One vector is turned by the same rotation once a step. Each row is the vector after some number of steps, and that number follows the row.
The counts run from 0 to 101.
[-14.3 -32.1  15.9 -17.8  32.3  -2.6  16.6  14.8 -15.2  26.5 -27.8 -40.1
  21.8 -28.0  39.5 -20.2 -13.8  10.8  -8.7  22.9   8.0   2.0  12.3  -6.5
  17.4 -22.0  11.1  -5.6  20.9   0.2  23.9 -33.2] => 100
[-12.5 -14.1  25.2 -13.0  15.3  22.3  11.3  15.5  -6.9  13.4 -16.8 -29.0
   2.5 -30.4  21.4 -16.9  -5.5   2.5 -17.6   3.5   7.8   2.9   6.2 -48.0
  34.7 -32.6  25.4 -14.6   7.7   0.1  29.3 -44.0] => 94
[ -9.8 -31.8  14.3 -21.0  35.3   1.9  12.8  16.3 -11.5  23.8 -32.7 -33.2
  20.4 -33.5  20.0 -16.7 -28.6   1.3  -6.5  26.9  21.5  11.6  13.1 -20.5
  11.7 -11.1  27.3   4.8   1.7   1.6  38.4  -9.1] => 72
[-10.2 -29.8  19.3 -20.6  19.7  11.3   3.3   5.5  11.6  33.9 -38.4 -28.3
   3.2 -31.6  33.3 -18.8 -26.7  -2.9  -5.1  29.1  -0.7   8.6  12.6 -17.7
   9.6  -4.0  26.2  43.5  11.9  10.9  25.5  -4.1] => 45
[-14.8 -26.0  20.9 -15.4  22.5  19.1   4.2  22.5  -0.4  11.6 -25.0 -24.4
   2.0 -29.1  10.6 -12.2 -17.8  -9.2  -8.8  19.9  18.1  13.5  11.2 -50.4
  18.4 -19.2  43.6   3.5 -11.8   8.9  42.4 -11.1] => 63
[ -6.3 -18.4  24.1 -16.6   5.6  27.5  -6.4   0.4  22.1  27.7 -34.4 -21.3
 -11.3 -28.6  34.0 -18.9 -16.8  -9.9  -5.8  15.3  -9.4   6.9  13.8 -37.4
  18.0 -15.8  32.0  46.2  10.4  12.2  23.2 -13.9] => 38
[-14.2 -25.9  19.8 -16.3  24.3  13.9   9.1  21.7 -12.0   9.3 -20.8 -29.2
   7.0 -29.4  10.3 -13.5 -17.3  -4.0  -8.1  19.5  23.4  11.6  12.4 -45.6
  21.6 -22.5  38.1 -10.9 -12.4   3.4  41.8 -17.2] => 75
[ -6.5 -28.7  16.3  -0.1   4.1  17.6 -14.3 -29.9  -1.2   9.2 -21.9 -21.5
 -14.2 -11.3  29.0 -30.3  -4.0 -15.8  15.2  39.2   8.6  13.9  21.7 -22.5
   3.0 -16.7  43.7  -1.3 -32.5   3.8  42.5 -18.2] => 0
[  0.7 -13.5  24.8  -3.1  -4.7  35.8 -16.8 -37.6   8.3  13.4 -20.4 -15.6
 -21.6 -17.1  32.5 -30.1  -2.2  -9.1   7.2  20.5  -4.0   7.8  16.2 -36.0
  15.9 -24.2  34.4  16.7 -17.5   2.3  32.5 -27.2] => 3
[ -7.9 -17.8  22.4 -14.2   6.2  26.8  -5.7  -5.9  21.0  29.9 -35.2 -21.2
 -15.1 -28.8  35.5 -19.8 -13.2  -8.7  -6.7  11.3 -10.7   7.2  15.0 -34.3
  18.7 -15.8  27.5  44.7   7.8  12.5  22.3 -18.7] => 34
[ -5.8 -17.7  26.9  -2.0  -3.7  30.6 -14.2 -25.5  11.5  14.4 -22.5 -17.6
 -23.0 -17.9  33.0 -26.2  -2.4 -16.8   4.7  17.3  -8.7  10.3  16.4 -38.7
  15.7 -23.3  38.9  15.8 -16.4   9.5  31.1 -28.9] => 11
[ -6.5 -18.4  24.1 -12.4   1.7  26.6  -9.9 -14.5  19.9  27.6 -34.5 -22.0
 -17.1 -23.8  43.3 -22.5 -12.0  -8.6   0.3  14.4 -17.0   7.6  13.3 -25.0
  17.5 -17.8  26.7  41.8   4.7  11.3  27.0 -20.4] => 26
[ -8.8 -13.5  24.1 -18.4   7.4  29.4  -3.1   5.8  16.1  23.9 -34.3 -17.3
  -8.0 -30.8  27.3 -16.0 -19.4  -6.2  -8.3  11.4  -7.1   6.9  10.5 -44.8
  22.9 -19.1  31.3  40.6  11.6  11.3  27.2 -15.7] => 46
[-10.2 -33.1  17.5  -1.0   5.3  11.5  -8.6 -22.3  -0.5  12.2 -21.3 -27.5
 -16.5  -9.1  32.7 -25.9  -3.6 -19.1  14.8  32.8   4.2  16.0  21.9 -17.7
   3.2 -15.3  43.4   2.1 -31.4   9.2  39.7 -18.3] => 8
[-13.4 -34.8  20.0  -0.1   4.7   9.0  -9.0 -18.5   1.1  11.9 -26.1 -29.1
 -15.8 -11.3  35.4 -25.4  -4.6 -19.1  12.5  33.7   4.5  15.1  24.4 -18.2
   3.6 -14.7  42.9   5.9 -28.8  11.0  38.5 -16.8] => 12
[ -6.1 -18.9  24.8 -15.9   2.6  26.7  -6.2  -8.5  20.7  29.3 -32.9 -21.6
 -15.2 -26.2  41.4 -22.1 -13.7  -8.0  -1.6  15.1 -14.4   6.8  13.9 -28.3
  17.1 -15.2  27.3  42.9   7.3  11.2  23.7 -20.3] => 30
[ -4.7 -28.2  17.3 -24.5  23.8  15.7   5.2   6.7   9.1  34.2 -40.7 -22.5
  10.9 -36.5  31.7 -17.8 -29.9   1.9  -6.7  22.8   3.7  10.7  11.3 -22.6
  12.3  -6.5  25.1  40.5  13.7   6.5  28.3  -4.7] => 53
[ -2.0 -36.3  18.8  -7.3  15.2   5.7  -3.8 -31.0   0.1  27.0 -33.6 -28.2
  -3.7 -16.0  46.5 -30.6 -12.7  -8.3  13.1  35.4  -0.7  13.0  22.6   4.7
  -1.1  -6.5  28.6  23.1 -13.8   7.7  33.1 -15.1] => 9
[ -0.2 -33.6  15.6  -5.3  16.1   8.1  -5.7 -32.4  -3.2  24.9 -31.2 -27.5
  -1.4 -17.6  43.4 -29.7 -12.9  -8.3  16.9  39.3   5.2  15.3  23.2   5.0
  -1.2  -7.2  28.3  20.5 -15.0   6.7  33.2 -16.3] => 5
[ -7.5 -32.9  16.2 -20.4  37.8  -2.0  16.0  12.9 -16.9  26.1 -29.3 -39.5
  22.6 -34.1  31.7 -19.5 -19.6   8.3  -9.7  25.0  17.3   8.8   9.7 -10.3
  19.1 -14.4  16.2  -5.7   9.5   0.2  32.4 -25.6] => 88
[-11.2 -14.0  27.1 -14.1  19.0  24.5   8.1  14.4  -5.6  12.9 -14.8 -30.4
   3.7 -31.5  19.6 -17.8  -8.9   5.4 -16.3   2.5   6.4   4.9   8.3 -49.5
  36.4 -31.9  22.3 -10.7   7.0   0.0  31.5 -39.5] => 90
[-11.8 -25.4  20.3 -16.7  21.1  16.4   3.6  20.6  -4.6  12.9 -22.2 -26.3
   3.6 -29.0   8.6 -13.4 -18.7  -7.7  -8.6  20.5  21.1  11.8  12.4 -48.6
  16.9 -20.3  42.8  -1.2 -12.8   6.3  42.8 -11.9] => 67
[ -4.2 -19.4  23.6 -10.8   4.3  25.1  -6.2 -20.3  15.9  29.3 -34.2 -21.1
 -16.1 -24.0  44.7 -27.0 -11.3  -8.5   0.8  15.4 -15.2   7.5  17.3 -24.6
  14.0 -15.7  26.2  39.3   4.7  10.5  24.7 -26.1] => 22
[ -0.1 -14.0  25.3  -0.8  -3.2  30.9 -16.4 -31.2   5.3  14.5 -21.4 -18.2
 -25.6 -17.7  35.1 -30.5  -2.2 -15.7   7.9  22.5  -5.3   7.8  14.7 -36.5
  16.8 -22.3  36.8  14.7 -16.8   9.2  32.8 -31.4] => 7
[ -3.5 -21.1  14.5 -21.9  28.7  19.2   4.9   7.6   3.9  34.0 -38.4 -26.5
  14.7 -39.8  27.6 -17.9 -28.3   7.7 -11.4  20.0   7.3   8.6   8.1 -27.5
  16.9  -7.8  19.6  37.3  18.6   5.6  30.9  -8.1] => 61
[ -5.6 -10.7  27.3 -17.8  19.9  28.6   6.4  12.5  -3.9  14.7 -17.4 -27.1
   4.8 -34.2  16.8 -17.0 -12.8   6.3 -17.1   1.9  10.8   5.4   7.5 -54.0
  33.0 -27.1  27.4   1.2   7.6   2.3  35.6 -34.0] => 82
[ -8.6 -34.0  16.7 -18.3  37.9  -1.1  17.3  14.3 -16.6  27.5 -27.8 -40.4
  23.1 -31.8  30.3 -17.9 -16.0   8.3 -10.3  21.8  14.3   5.3  11.7  -6.9
  17.5 -16.5  15.0  -3.8  12.0  -0.6  29.6 -28.4] => 92
[ -9.7 -14.1  24.1 -17.1  18.2  28.1   6.3  13.3  -5.7  14.3 -18.3 -27.2
   3.1 -34.1  18.9 -18.5 -10.8   4.8 -15.9   2.4  10.3   6.0   8.5 -52.3
  34.5 -28.2  24.4  -5.7   6.1   1.3  31.8 -37.1] => 86
[-18.3 -32.3  21.4 -10.5  25.4   4.0  13.0  19.6 -17.7  10.5 -17.8 -39.2
  12.0 -26.3  20.5 -15.1 -12.3  -2.8  -9.7  20.4  18.3   8.4  12.1 -30.8
  21.4 -25.6  32.1 -23.6  -5.8   4.2  38.1 -28.9] => 91
[ -5.3 -26.8  14.4 -22.2  24.0  13.4   2.3   8.2   9.0  33.4 -39.9 -24.5
   8.8 -33.3  34.1 -14.9 -27.0  -1.2  -4.6  25.3   3.1   8.8  13.7 -19.2
  11.6  -4.1  25.2  43.5  13.6   9.0  30.0  -2.5] => 49
[-22.3 -33.0  20.2 -13.5  26.3   2.6  12.6  23.3 -16.8  10.4 -18.5 -36.6
  13.5 -23.1  21.8 -15.9 -10.4  -1.6  -8.5  21.4  18.4   8.6  13.6 -28.1
  20.8 -28.0  29.7 -28.0  -1.3   3.4  35.8 -32.9] => 95
[  5.7 -17.3  22.8  -7.6   7.7  25.9 -11.9 -35.5  10.8  30.2 -33.5 -21.7
 -13.2 -24.7  45.7 -33.6  -9.9  -2.1   4.6  21.0 -12.1   6.6  16.5 -14.8
  13.0 -15.8  21.8  35.9   1.7   3.7  25.9 -28.6] => 10
[-23.5 -38.1  16.9 -13.7  15.8   2.7   2.5  13.9   5.0  20.7 -35.8 -27.2
  -3.4 -19.8  28.7 -14.2 -18.7 -18.7   3.9  34.7   7.2  17.9  20.2 -20.8
   1.8  -9.5  44.4  17.5 -13.7  15.3  36.4   1.9] => 40
[ -9.2 -14.4  22.7 -17.1  21.7  18.0  11.1   8.6  -5.8  25.3 -23.7 -31.3
  10.5 -33.8  38.0 -20.5  -9.6  13.3 -16.8   6.7   0.2  -4.3   7.5 -25.7
  31.8 -32.1   8.8   4.5  34.3  -1.1  17.4 -44.6] => 101
[-16.1 -16.7  25.6 -14.6  16.1  20.0   9.0  17.7  -5.3  12.6 -14.0 -31.0
   1.7 -27.6  21.9 -18.0  -4.6   1.9 -14.0   4.9   5.5   0.7   9.2 -48.3
  35.6 -38.1  25.1 -16.4   9.9  -1.1  24.1 -45.9] => 98
[-19.2 -37.0  20.9  -4.0   7.0   4.4  -4.7 -10.9   3.3  16.5 -29.2 -29.1
 -16.2 -11.2  34.6 -23.8  -7.7 -24.8   9.3  34.6   0.4  15.9  20.8 -17.7
   4.8 -11.7  45.8   8.9 -26.5  13.5  36.4 -13.7] => 20
[ -3.9 -11.3  23.3 -19.5  13.4  33.0  -0.7  11.8   7.6  21.2 -26.3 -20.2
  -0.3 -37.5  16.8 -16.0 -21.3   0.2 -13.1   7.1   5.6   6.6   5.3 -54.0
  27.3 -18.0  30.7  25.8   9.3   6.8  30.9 -19.1] => 62
[-10.3 -32.7  15.8 -15.7  18.5   7.0   0.4  -5.2   9.7  32.5 -39.6 -29.6
  -1.8 -24.7  43.4 -21.8 -19.9  -7.9   0.0  29.6  -5.9  11.1  18.2  -6.9
   2.4  -6.0  25.5  42.2   5.8  13.6  28.0  -6.1] => 33
[  2.3 -17.3  25.8  -9.6   1.5  26.8  -9.8 -29.6  12.4  29.0 -34.6 -22.9
 -14.4 -24.5  50.0 -30.4 -10.8  -5.5   5.0  19.5 -14.6   6.6  14.8 -18.4
  13.4 -13.8  22.4  37.0   1.7   7.9  23.8 -26.2] => 14
[ -8.9 -15.3  21.7 -20.1   9.2  30.2  -1.8   9.0  17.8  24.3 -31.5 -18.3
  -7.1 -34.7  23.8 -18.7 -19.6  -9.3 -10.6   9.7  -3.3   5.3   8.0 -46.4
  23.8 -18.4  31.8  39.1  10.1   8.3  29.9 -15.0] => 50
[  9.2 -17.2  20.9  -8.6  10.0  28.7 -14.0 -43.0   6.8  26.7 -30.7 -21.2
  -7.7 -24.9  45.9 -33.3 -10.6   1.9   8.2  26.9  -7.8   7.6  15.0 -10.0
  10.5 -13.3  20.1  30.7   0.2  -0.2  28.1 -27.3] => 2
[-12.5 -36.8  13.8 -20.4  30.2   2.8   8.1  17.8  -6.4  24.8 -32.4 -32.4
  13.1 -29.2  20.7 -13.8 -26.6  -5.7  -4.2  33.6  18.6  12.6  15.4 -23.8
   7.6  -7.0  33.7  16.7  -3.7   7.4  41.1  -0.8] => 60
[ -0.2 -21.2  18.6 -24.9  29.5  19.8   6.6   9.2   3.8  32.8 -36.1 -25.0
  15.4 -38.5  25.7 -18.8 -28.9  10.0 -11.6  18.0   5.7   8.0   7.2 -27.0
  19.8 -10.8  18.1  32.7  20.4   4.9  30.5 -14.0] => 65
[ -9.5 -29.7  18.9  -0.9   6.8  13.5 -11.9 -26.3  -1.2  12.2 -22.8 -25.8
 -15.0 -10.8  31.1 -26.8  -2.7 -20.4  17.2  36.2   7.6  15.9  22.0 -21.4
   2.0 -18.0  44.8   1.4 -31.4   7.9  40.1 -20.8] => 4
[ -4.1 -16.0  24.7 -19.9  28.1  17.9  13.1   6.1  -6.8  28.2 -24.9 -29.8
  13.3 -36.7  33.9 -21.2 -14.9  14.0 -16.2   6.2   4.6  -1.3   5.6 -26.9
  28.9 -27.5   7.3   5.8  26.5  -2.1  22.8 -41.2] => 93
[-14.2 -27.2  20.0 -15.1  25.8  11.7   9.3  19.5 -14.3  13.2 -20.1 -34.6
   9.4 -28.1  11.5 -14.1 -14.2  -4.6  -9.1  19.1  20.1  10.9  11.5 -43.7
  20.1 -23.0  36.1 -14.1  -9.5   4.7  44.4 -24.3] => 79
[-21.7 -25.0  21.9 -13.1   7.9  20.1  -1.6  17.5  10.8  14.0 -28.0 -20.8
 -11.4 -22.8  17.6 -15.0 -14.1 -21.5  -4.3  19.4   7.7  12.9  14.7 -51.9
  13.3 -19.3  50.5  16.8 -11.9  13.4  38.3  -9.6] => 47
[ -2.2 -11.0  25.5 -18.3  18.8  30.8   4.8  12.2  -1.4  17.3 -19.6 -23.5
   4.8 -35.6  15.4 -16.1 -15.6   5.0 -16.5   1.8   9.6   7.7   5.8 -55.1
  33.0 -24.8  28.9   3.0   5.5   1.3  33.2 -33.2] => 78
[-17.5 -23.3  20.6 -16.7  10.4  21.6  -0.4  20.5   5.8  12.7 -25.2 -23.0
  -8.3 -26.4  14.2 -10.7 -15.6 -17.1  -2.6  19.8   9.2  13.4  13.9 -51.3
  17.5 -18.4  49.7  15.7 -13.7  13.2  38.2  -3.6] => 51
[-15.1 -37.0  19.0  -2.5   5.5   8.7  -5.8 -14.7   1.4  15.7 -29.1 -30.5
 -15.6 -11.3  36.5 -22.8  -6.6 -22.1  12.7  32.9   3.8  16.8  23.5 -19.3
   2.5 -14.5  47.1   7.5 -27.4  11.9  38.7 -16.3] => 16
[-10.8 -35.0  17.3 -15.5  15.6   4.5  -0.1  -7.4   9.7  33.4 -39.8 -30.4
  -5.1 -22.5  42.5 -22.5 -19.2 -11.7   4.0  30.3  -6.3  11.9  18.4  -5.8
   1.5  -5.9  28.8  38.0   1.1  12.9  30.6  -9.0] => 29
